Each path below is one point turned by a fixed rotation once a step. After each direction that follows a path, write how fast that rotation turns it, in deg/step (0 if it stays still).
Each turn is a multiple of 5 degrees from 10 to 175, or 0.
Path 1:
 20  15  31  30   0 -18   3   0 -23 -11  75  -8 -28  12 -63 -24  39 -42   9 -66  -6  19  53
 48  22  50  23  37 -25  58  -6 -22  -9  76  -8   4  19 -63 -21   4 -21  35 -19  13   1  28
 44  15  41  21  54 -25  42 -31  51 -29  37  -4  21  33 -48   9  14 -10  48  -4   4  33  49
 12 -14  33 -14  39 -24  20 -28  78 -49  24 -11  12   1 -75 -15  20 -39   8 -42  10  38  19
  0  -8 -12 -21  64 -29  33 -50  12 -23  33  -5   3  26 -95 -21  20 -30 -28 -26  34  27 -13
  2  -2 -25   8  55 -25  -2 -36 -18   5  45  25  -8  49 -69  14  50 -33 -23 -26  15  60  40
 19  -9  29  -5  27 -14   1  15 -37  -1  60  35  -4   3 -59  -2  34 -67   0 -55  10  48  47
 52  11  53 -17  57  -3  40   5 -45 -14  56  37  13   9 -66   0 -10 -32  19 -13  18  16  31
 45  17  52 -13  63   7  27 -17  18 -39  18  40  11  33 -55  33  -5   2  26  -9 -12  42  56
  6 -10  59 -41  43   9  24 -20  45 -65   5  13 -15  15 -65   3   1 -15  -7 -58 -11  54  17
-18   0  18 -43  65   0  48 -39 -12 -43  28 -11 -22  40 -69  12   5  -7 -31 -39  18  38 -19
-23  15  -5 -17  56  -1   9 -30 -29 -24  48   0 -24  59 -35  56  47 -28 -12 -34  17  56  26
 -3  16  34 -25  27  11  -9  10 -38 -33  67  -4 -17   7 -40  39  41 -69   8 -58  16  22  40
Speeds:
  8  11 -12   1  19  -2  18 -14 -19   6   3   0   6  16  -5   4 -10  19  -1  25  11 -13 -11 : 120
 14   6   4 -13   7   8 -10  -2  24 -18 -10   6  20 -16  -8  11  -8  -7  12  16   5 -20   6 : 65
Path 2:
 22  89  15  87 -37  -1  39 -15 -23   7   3   2 -33  11  32   4  39  -8 -33  -9 -17  -5  -8
 40  36  33  65   5  33  48  19 -25  45 -12 -12 -41  28   9  61  56 -14  13   2 -11  27  18
 23  68  18  86   7  43  73   4 -45  16   5   7  -7   5 -36   3  -1 -15 -20  11  -3 -16   0
 53  65  70  56 -37 -13  51  31  -6  14  20   9 -23   5  19  47  16  -5 -21  18  -1  -9  27
 36  80   5  57 -18  19  38  14 -37   1 -42 -27 -24  15 -21  20  73   3 -37   3   1  -9  26
 17  60  21  93 -26  20  53 -18 -22  29  18   5 -46  17  36  21  26 -12  -3 -14 -15  10 -17
 43  40  43  59  26  40  51  29 -33  41 -13   2 -16  20 -24  52  36 -25  -2  22  -8  12  32
 41  82  33  79 -25  14  70  14 -30   0  15  -4 -11  -3 -24   0  -7   9 -31   9   5 -31   0
 38  65  52  48 -43 -10  27  19 -12  12  -5   4 -38  17  23  55  57 -12 -30  13  -6   1  41
 32  73  -7  80   5  29  48   1 -37  18 -33 -30 -26  19  -8   5  62   0 -13  -9 -13   5  -6
 21  38  44  88 -19  33  67  -4 -22  36  30  17 -43  16  14  42   4 -20   4   7  -7   9   0
 53  70  45  51  19  18  50  40 -29  22 -16   0   5   9 -32  34  29 -19 -25  29  -7  -9  35
 36  78  28  72 -59   1  61   7 -21 -10   7 -20 -38  -5   2  13  19  17 -30  -2   8 -25   2
Speeds:
 28  -1   6   2 -10   3 -15 -15   2  -9  -5   5  -3 -26 -18   5  -1 -20  12 -12 -11   2  -9 : 0
  2 -24  13  -5 -23   2   7   7   9   2  11  -7 -24  -1   8  25  -3   9  16  -2  12   4   7 : 155
-18   3   6  11 -17  -5  -5 -19   1   0  20  30  -7   1  17  -3 -14 -16 -11   2  -4  -3  -2 : 145
Path 3:
 16 -31 -16 -24  42  20 -75   5  13  39 -45 -19  31  10  23 -14  -8  16 -36 -23  50 -64  29
  5 -61  -7 -40  35  25 -78 -25  21  10 -34 -44  31  12   2  -8 -22 -30  52   4   5 -19  47
 -7 -34  34   1  10  44 -69  -7  -2 -20 -26 -74  -2 -28 -41 -11 -55 -35 -12  12  29 -32  21
 23 -46  16 -40 -24  -1 -55  38 -30   6 -54  -7 -18 -14 -64 -10 -60 -22  14 -27   4 -42  -5
  9  -5  -6 -43   3 -20 -66  44  -6  48 -47  -1  -2  10 -17 -28 -40 -16 -41  16  51 -54  20
 10 -29 -13 -35   9 -24 -82  23  21  24 -73 -33 -14  29  34   5 -14  -4  28   2  24 -19  57
-32 -52   9  15  28  28 -82 -11  23  -7 -51 -53  -2  14  13 -17 -42   5 -35 -12   5 -20  48
 24 -79   3 -18  10  23 -54 -15 -25  -2 -34 -47  16  -2 -40  13 -35  -8  -3 -57  -4 -57  23
 27 -30   6 -35   2  11 -69   3 -22  32   0 -20  49  -2 -43 -43 -64 -36 -12  10  37 -44  14
 45   0  16 -40 -12   4 -79  35   0  11 -58 -37  -3 -19  -2  -2 -38 -23  46  15  56 -31   9
-33 -23  11 -25  16  27 -81  33  26   2 -87   0 -36  -6  -4 -35 -47  -6  -8  16  17 -11  17
-15 -62 -12 -39  31   7 -49  19   3  14 -67 -36 -41   6 -25  24   0  -8 -30 -34  11 -59  46
-12 -59 -14 -16   5 -28 -73  -4  -5  34  -2 -47  21  41 -30 -21 -45 -24 -19  -3  -5 -33  59
Speeds:
  0 -16  -8  -2  -4  15  14  -7 -17 -10   9  -4 -22  -6 -17   3  -9  -1 -13  -6   2  18  28 : 80
  4  11   0   4  -9 -11 -11  -3   5   1  15 -23   0   3  12   1   0 -10  20  25  13  19  21 : 95
  1   4   5   1   4   0  -9  -8   4   1  -2  -6 -19  14   2 -28  -6 -20  10 -29  16 -15   5 : 0
